Here are some points, each followed by its number:
array([ 19,  39, -27,  39, -16,  11, -26,  42,  -3, -28,  47, -26]) 0
array([-17, -19,  -9,  -9,  21, -31,  11, -10,   1, -20, -22,  18]) 1
array([ 10, -35,  17, -31,  10,  12,  18, -14,  22,  29, -31,   6]) 2
array([-28,  14, -17,  16,  14, -31,  32,  -6, -12, -31, -16,  27]) 3
array([ 12, -29,  18, -28,   1,  16, -11, -18,  21,  34, -33,   1]) 4
array([-23, -20,  14, -22,   6, -24,  30, -15, -12, -20, -28,  10]) 5
array([ 16, -19,  28, -14, -18,  28, -18, -11,   1,  33, -17, -22]) 6
array([ 10, -21,  22, -22, -10,  20, -14, -12,  -1,  28, -28, -14]) 7
array([ 21, -20,  19, -20, -18,  31, -20,  -8,   5,  36, -20, -27]) 8
array([-11,  43,  -5,  20,  -7, -11, -13,  34, -13, -24,  44,  -8]) 9
array([-30,  -9, -21,  16,  29, -36,  38,  -8,   1, -37, -24,  30]) 10
array([-32, -11, -20,   5,  25, -35,  39, -10,  -7, -33, -19,  31]) 11
array([  0, -27,  23, -25,  -5,  12,   1, -16,   1,  22, -26, -11]) 12
array([  6,  47, -22,  32, -22,   4, -27,  37,  -7, -33,  45, -19]) 13
array([ 16,  42,  -9,  31, -25,  21, -26,  47,  -6, -16,  47, -28]) 14
New points follow, each followed by the numbers of its three nearest points above, looking only along the 3 directions in which the numbered points spread most, nearest first.
array([ 34,  30,  18,  21, -25,  30, -34,  19,   2,  36,  42, -30]) : 14 0 13
array([  8, -29,  24, -31,  16,  13,  29, -23,  28,  38, -35,  24]) : 2 4 12
array([ -3, -29,  17, -26,   2,  -2,   8, -15,  -1,  21, -27,   4]) : 12 2 4
array([-29,  29, -21,  21,  23, -42,  27,  -6,  -3, -32,  16,  34]) : 3 10 11
array([  2, -36,  14, -39,  29,   1,  34, -23,  34,  38, -31,  33]) : 2 4 12
array([-14,  40,  23,  33, -33,  19,   2,   6, -21, -16,  47, -29]) : 9 13 14
array([ -4,  37, -23,  34,   9, -24, -24,  35,  -4, -28,  47,  15]) : 9 13 0
array([-21,  24, -24,  33,  27, -34, -10,   5,  -2, -30,  32,  25]) : 3 9 10
array([ 30,  32,  23,  16, -26,  36, -26,  18,  -7,  37,  35, -30]) : 14 6 8
array([-13,  38, -21,  30,  14, -31,  -8,  15,  -5, -35,  41,  22]) : 9 13 3
